One vector is turned by the same rotation once a tick. Each row is the vector after some number of ticks, and that number follows the row.
The counts run from 0 to 224.
[148  99 121 102 170 137 136 136  87 123 160 123 155 124 135 165  76 147
 112 125 152 164 105 130  98 145 148 132 144 148 108 172 115 123 112 156
 139  80 100 153 137 182 139  82 125  67 108 153 119 174]
43
[108 129 150 117 123  84 121 124  97 111 153 144 140 136 141 152  94 119
 118 131 118 145 174 144 127 136 111 132 124 149  40 159 164 165 154 156
  96 152 147 113 128 164 158 118 114  38 108 130 127 152]
182
[154 148 174 156 153 146 171 145 136 140 108 117  95 139  75 164 111 103
 145  90 125 133 157 121 143 105 147 118 129 126  91 123 104 137 158 149
 145 102 173  76 168 161 144  82 113 129  87 123 101 174]
130
[115 142 128 169 158 146 136 119 121 164 142  91 140 110 151 118 156 137
 119 111 163 181  99 133  98 120 124 146 163 116  89 139  95 166 151 131
 132 112 148 114 203 186 156 159 165  77 135 131  91 140]
210
[137 124 139 110 137 106 159 142  94 134 129 105 171 149  97 132  85 143
 110  83 189 180 149 130 133 146 185 109 158 143 117 169  86 143 127 117
 130 102  92 173 133 191 140 164 147 106 139 148 133 140]
220
[113  96 123  92 148 122 133 125  83 124 149 132 157 119 145 182  87 141
 130 120 141 152 122 134 123 137 173 103 136 170 106 144 156 133  90 168
 134  82  73 144 110 178 121 128 120  78 120 142 147 180]
48
[122 148 142  89 105 151 138 140 108  91 129 193 156 126 138 157 119 154
 169 177 156 153 149 167 111 136 125 160 140 146 110 100 126 109 113 158
 107 108 112 156 125 152  50 155 122 124  97 121 166 149]
99
[110 146 154 154 125 109 104  98  84 101 139 138 144 146 133 110 120 109
 128 144 169 138 160 152 148 125 105  95 149 141  60 149 148 171 153 155
 108 142 152 120 161 159 131 198 137  56 126  98 128 117]
11
[127 122 141 112 130 152 149 106 176 147 141 158 173 115  85 152 103 122
 150 114 161 176 154 144 151 156 181  95 107 121 131 106 145 109 146 101
 145 115 101 159 102 147 154 186  95 151  88 145 151 172]
87
[120  80 161 160 180 181 106 133 124 114 133 143 155 113 126 141 150 120
 174 165 121 115  80 146 128 100 149 101 110 126 156  94 132 150  79 139
 109 117 117 105 160 123  93 128 128 176 144 143 105 185]
65
[130 105 120 126 137 123 138  74 117 126 122 134 144 169 134 121 119 108
 155 138 209 119 146 159 143 109 143  89 147 124 103 159 101 122 111 176
 125 126 150 153 157 148  75 152 146  97 133 120 119  82]
146
[166 123 145 125 151 140 144 142 104 107 155 125 146 123 128 129 107 148
 122 145 156 160 109 132  90 142 123 164 160 121 105 162  74 135 127 134
 120  95 107 128 177 197 142  68 145  72 119 161  87 173]
38
[149 110 100 125 142 129 151 141 117 112 144 179 182  97 141 190  78 116
 119 151 152 134  97 142 142 161 133 142 147 109 112 147 123  99 132 175
 129 101 100 115 117 187 127  95 129  94  67 144 125 148]
173
[116 139 141 193 147 154  87 168  98 129 129 145 132 105 158 131 158 110
 174 135 114 125  81 126 145 102 107 130 131 125  86  85 158 163 132 144
 101 148 107  78 178 150 127 174 156 135 135 116 119 164]
200
[140 110 122 131 161 150 156 147 110 123 154 104 160 125 118 153  85 155
 125  94 183 169 105 137 130 163 187 113 139 161 119 160 108 146 121 122
 133  80  65 146 150 168 111 168 142 102 101 135 131 148]
219
[110 170  95 111 114  98  99  70 136 124 124 172 150  74 183 173 169 127
 186 153 115 155 146 149 104 134 136 111 146 116 106 100 152 106 107 169
 152 143 119 130 129 138 127 116 151 121 129 107 137 130]
109
[138 159 179  91 106 125 143 155 103 101 123 167 156 147 103 131  86 147
 160 139 183 179 199 154 127 140 141 133 167 143 129 128  90 109 123 146
 120 129 131 153 117 169  90 132 130 132 138 115 155 140]
95
[129 118 149 139 110 143 120  42 160  90 164 147 106 155 143 107 150 111
 188 103 185 117 142 148 135 111 139  84 108 128  70 123 155 162 152 128
 135 141 152 102 166  97 139 155 149 108 113 114 129 107]
148
[131 124 118 126 201 103 115 128 121 139 137 150 118  94 100 182 145 159
 156 119  95 122 177 134  91 155 175 166 111 132 105 164 109 104 101 167
 132 118 106 110 150 167  93 150 163 114 121 123  79 118]
117
[114 168 144 148  89 106 157 102 113 160  89  99 150 139 147 165 120  83
 147 141 172 122 139 142 180  99 130 104 149 129  70  97 152 119 142 141
 138 133 152  89 153 168  97 147 115 110  94 124 158 143]
137
[167 136 170 153 163 134 167 142  88 115 107  91 109 149  86 149  90 120
 146 117 156  96 145 137 149 119 135 112 142 138  88 121  88 124 146 154
 132  91 155  78 177 164  92 102 125 125  85 111 108 162]
135
[134 146  99 103 138 116 106  59 134 130 133 174 162  83 153 179 148 138
 197 164 115 129 133 153 106 133 157 117 114 103 127 109 148  65 104 145
 162 147  90 130 128 124 125 120 156 143 148 132 126 140]
110
[146  92 148 146 134 123 115  72 136  98 142 151 125 161 109 105 139 116
 183  95 198 121 153 150 145 130 176  70 131 112 119 156 106 124 115 141
 139 155 134 136 156 114 117 148 181 141 157 127 111  78]
152
[130 145 146 146  87 139 170  98 120 143 112  96 148 133 127 157 115  85
 164 165 157  92 130 137 168 114 139  80 111 126  81  89 151  95 134 127
 120 125 133  93 143 146  90 137 108 132  85 149 151 165]
138
[120 151 105  97 107 145 122  98 142 106 121 200 150 103 184 159 143 147
 189 187 134 150 137 160 114 127 126 144 148 136 118  86 140 100 102 189
 129 119 127 150 127 140  86 133 128 116 109 113 153 140]
104
[121 148 134 185 131 144 114 140 114 152 129 118 139  96 158 113 167 127
 126 155 129 151 102 130 112 117 103 148 144 111  86 104 133 175 159 131
 106 140 138  96 201 170 145 157 162 102 147 133 104 151]
205
[132 111 152 169 108 163  74 140 151 124 177 175 118 129 117 110 156 112
 186  82 145 169 126 122 137 107 126 121 129  92 107  97 148 147 143 117
 132 164  98 100 167 114 178 159 154 136 163 126 125 136]
23
[131  68 147 122 166 182  81 137 115 132 177 171 124 144 112 165 105 128
 165 126 111  97 140 155 141  97 125  93  82 142 102 113 154 112  86 179
  99 134 105 108 130 117 117 163 128 106 131 134 112 165]
190
[174 140 158 146 158 153 171 110 110 120 117 100 136 144  81 153  82  98
 152 133 147  95 132 133 163 109 155  92 131 122 119 115 103  87 118 132
 144 102 129  97 151 160  98  94 130 155  84 145 120 178]
134
[141  95 157 157 129 135 105 106 146  81 154 157 102 151 123 115 141 122
 197  71 181 128 152 134 123 128 149 101 113 114  91 141 127 159 155 132
 134 146 140  96 162 100 148 146 181 126 142 125 113 102]
153
[126 158 161 171 154 100 131  91 124 141  88  90 183 103 103 101 160 106
 152 169 145 155 131 138 122 130 159 112 144  96 127 143  90 148 140 105
 123 151 147 110 187 154 143 124 160 154 169 135  97 144]
73
[126 162 159 154 121 102 171 129  93 126  93 101 121 146 134 145 113 104
 140 119 174 122 154 133 149 120 136 112 157 139  72 115 122 150 154 167
 128 109 164  96 179 181  99 111 125 107  96 110 146 148]
136
[150 116 158 106 144 187 148 136 142 110 151 156 157 134  66 137  84 150
 136 100 165 162 153 160 132 160 177  96 102 129 126 125 118 103 128  97
 125  90  92 138 113 138 123 158 110 150  83 143 126 177]
88
[152 128 164 195 146 145 119 143 104 122 142 110 135 125 109 100 180 124
 156 137 138 129 109 129 109 104 115 139 137  95 100 129 109 162 136 123
 119 141 143  75 218 165 142 132 179 120 158 137  87 164]
204
[120  90 107 129 140 131 121  74 134 112 132 159 152 141 127 127 120 110
 173 108 195 122 137 152 139 142 178  82 134 114 123 142 126 117 107 156
 139 148 111 145 134 128  95 161 171 134 139 116 117  70]
151
[120 122 115 115 163 108 152 140 142 201 109 133 137 131  91 188 125 111
 142 102  96 129 182 120 132 125 168 149 127 110 139 147  88  90 110 177
 141 122 137 128 153 174 106 139 137 135 129 125  78 124]
123
[107 146 140 134 116 134 156 101 182 158 116 139 175 112 117 144 118 126
 125  98 160 208 158 141 133 156 166  98 138 121 108 111 143 143 162 108
 143 124 129 149 125 148 166 191 112 131 100 111 167 149]
86
